Each row is where one point has got to under a steady rotation. How many steps took it there?
The counts run from 0 to 331.
[120  99 125  90  68  99 144 154 160 115 122 172  90 124 121 156 127 118
 112  94 125  97  98 153 101 109 126 136 109 134 114  76 157 178 138 110
  93] | 11
[ 98 102  89 108 124 112 160 189 140  91 148 143 124 128  99 102 123 127
  79 119  91 156  96 137 122  87 128 114  83 131 131 127 133 172 121 172
 122] | 214
[132 139  89 134 110 178 129 126 153  95 104 102 106 125 120 117 121  91
  93 131 109 168 132 118 113 112 138 138 191 132 117 106 109 110 125  52
 146] | 166
[ 90 109 132  83 108 124 117 110 145  73 113 127 112 135 169 171 119 100
 103 133 110 153 170 155 109  99 117 113 145 143  62 129 140  97 140 160
 107] | 48
[113 107 113 112 103 103  62 123 159 145 113  65 111 159 137 163 122 142
  94  96 151 144 160 138 146 162 134 119 148  98  87 116 125 139 139 130
 100] | 43
[117  86 120 155  90 115  91  96  99 141 119 102 150 162  87 117 110 149
 152 102  71 139 102 166 152 130  98 135 159 144  87 132 145 130 140 139
 149] | 60
[148  81 117 126 138 105 116 141 127 132 180  99 113 122  72 105 117 124
 125  80  84 116 111 159 106  93 112 153 124 173 138 121 116 133 108 114
  88] | 146
[113 131 134  91 127 142 117 100 125  88 120 111  81 132 130 171 133 134
 102 141 127 138 104 179 191 175 110 151 161 132 103  95 125 172 152 123
 122] | 38
[158 130 138 113  95 160  92 124 189 144 125 100  74 140 121 103 147 143
  97  66 141 163 140 135 145 128 112 132 170 126 122 157 125 138 117 112
 157] | 256
[156 114  99  74 126  89 122 139 111 128 120  95 109 121  53 147 115 112
 147 137 109 155 154 155 108 102  86 154 126 125 100 164 171 104 109 125
  94] | 284
[ 76  97 112 162 136 109 143 125 182  77 140 170  84 107 179 129 135 144
  91 131 121 139 116 159 113 107 155 112 145 127 105  85 132 142 120 149
 135] | 100
[ 85 124 109 146 104 137  90 111 155 120 153 146 116 130 130 149 110 107
 106 115  81 108  57 118 136 111 104 151 139 174 134  74 111 132 139  93
 144] | 151
[ 70 117 101 119  97 116 105 105 146 130 180 125  94 136 139 148  94 111
  95 113 106  93  71 126 147  90 121 158 133 159 143  72 110 135 122 106
 135] | 152
[130 117 152 134 109 134 126 141 148 134 175 160  96 100 117  80 113  81
  94 139 118 155 104 102 128  94 118 167 133 126 146 131 108 165  58 146
 146] | 229
[124 139 113  63 122 119 126 143 149  70 142  93  90 108 113 159 111 118
 107 114 136 141 108 178 191 138  99 144 109 150 119 107 126 159 129 160
 105] | 267
[114 125 157 105 142  89 102  85 172 139 149 112 100 149 107 151 170 141
  93  94 113 153  96 141 151 150  84 149 128 140  83 120 188 124 132 139
 159] | 263
[143 104 127 109 108 162 154 128 165  97 123 128 119  97  95 134 103  89
  89 114  91 128 115 103 104  98  79 171 124 149 137 188 130 116 114 120
  77] | 140
[110 118 138 123 143 108 121 173 191 138 141 138 106 132 133 181 113 121
 108  80 171 152 162 123 111 128 144 149 123 108 126  97 145 147  75 149
 139] | 246
[162 129 168 103 155 110  89 111 183 108 153 129 102  90 111 144 157 125
 112  72 129 158 135 141 115 124  80 130 119 185  91 124 145 110 122 128
 134] | 261
[166 119 138 154 115 100 101 114 128 107 132 179 126  98 134 117 111  92
 157 147 110 175 136 152 112 105 147 126 171 161  84  70 135 102  82 121
 157] | 312
[116 105 136 151 102 155 122 175 175 137 145 153  89 119 161 196 104 115
 108 124 142 158  94 119 139 107 136 175 121  97 131  91 110 154 120 102
 146] | 15
[164 128 139 135  93 173  86 119 186 128 117 111  97 134 117  90 159 100
  92  76 149 166 140 108 133 123 109 153 162 112 121 159 138 131 111 112
 158] | 255
[128 106  85 123 109 148 120 133 149  99 129  89 121 118 148 181  76 141
 127  81 115 132 137 158 105  97  98 126 118 123 155 126  89 164 120 171
  70] | 131
[108 129  83 126  89 118 102 120 117 169 122 107  97 120 126  89  86 159
 102 119 127 135 108 143 155  73  76 105 134 115 131 124 128 153 107 177
 152] | 205
[104 135  86 141  89 148  82 115 131 163 116 128  98 132 105 100 107 149
  94 121 125 151  97 124 160  82  67 106 147 127 121 127 103 149 111 173
 160] | 204
[134 113 120  80 105 138 138 136 119 165 160 135  70 144  95  93 138 120
 109 147 125 152  92 160 143  81 122 167 153 109 143 160 132 178  88 136
 110] | 1
[183 129 112 132 158 124 115 145 147 157 132 132 101 102 103 121 154 122
  95 149 100 155 102 123  99 119 111 150 147 136 130  88  92 193 107  85
 130] | 234
[135 103 148 114 129 122 153 138 166 152 107 108 132 149 114 169 115 121
 114  80 132 171 151 121 110 167 156 165 154  90 125 105 162 181  96 125
 146] | 248
[117 110  85 131 118  86 105 145 156 137 159 127 120 131 147 124  89 137
 159 107  96 147 136 144  93  76 146 147 152  98 168 111 137 152  71 160
 157] | 221
[ 62 116  79 136 121 106 106 156 148  90 120 143 127 156 110 153 144 126
 104 191  73 141 105 128 110 117 141 141 154 133  89 145 128 133 135 127
 105] | 74
[111 116 102  79 105  92  81 123 132 144 143  62 140 179 159 155 100 130
 114  87  94 167 143 160 147 123 136 128 146 119 118 113 109 158 132 166
 135] | 273
[118 119 109 105 108 115  61 140 155 143 143  68 138 173 141 175 119 135
 111  86 110 178 127 142 152 134 126 140 131 128 111 113  95 147 137 143
 135] | 272
[111  97 112 163 125 113  61 128 126 107 140 117 132 153  72 158 136 146
 157 100 101 148 133 159 131 118  91 144 156 160  75 154 133 101 123 143
 134] | 58
[ 81 135 104 122 117 109 110 163 132  68 156 144  89 139 138 113 128 102
 113 196 110 151 141 144 128  91 162 160 162 118  99 130 122 144 126 121
 146] | 304
[130 116  67 131  97  85 114 127 154 116 108 150 115 118  94 136  92 132
 175 158 120 129 146 133  93 101 150 130 184 104 131 116 147 126  95 116
  78] | 80
[118 105 106 116 124  82 101  91 134 114 141 112 116 122  68 138 132 124
 128 100  68  85 109 152  78 130  92 159 136 160 128 107 160 150 122  97
  82] | 148
[104 116 153 142  94  90  96 121 153 131 130 199  98 133  99 121 130 111
 139 125 145 130 151 138 123 127 139 132 171 161  78  98 152 114  72 152
 151] | 314
[133  95  69 153 110 168 134 117 139 115 127  75 140 147 139 147  99 138
 110  76 114 175  83 152 162 115 112 141 109  85 154 107 109 165 136 154
  92] | 129
[109 129 111 126 168  74  77 110 132  77 133  73 115  99 161 129 106 136
  89 132 117 128 185 136 117 134 114 108 153 146  88  94 109 156 129 144
 150] | 184
[141 119 122 159 149 100  84 136  96 115 129 120  77  78 131 133 123 123
 111 157 159 133 167 137 137 152 107 155 143  94  74  94 139 177  98 143
 126] | 321
[ 64 108  72 144 119 117 107 134 132 101 139 131 119 168 119 126 133 121
 116 179  78 156  94 135 128 103 157 157 163 104 100 128 143 130 134 129
 125] | 75
[117 115 132 127 146 113 163  98 139 112 104 136 109 104  93 149 100 132
 111 131 105 133 134 160 134 139 101 116 190 163 100  84 147 121 115 101
 185] | 174
[153 111  89 147  83  98  90 174 166 100 143 129 110 133  95  85 118  92
 133 127 127 167 137 101 134 119 190 145 158  90 103 138 138 107  99  94
 114] | 307
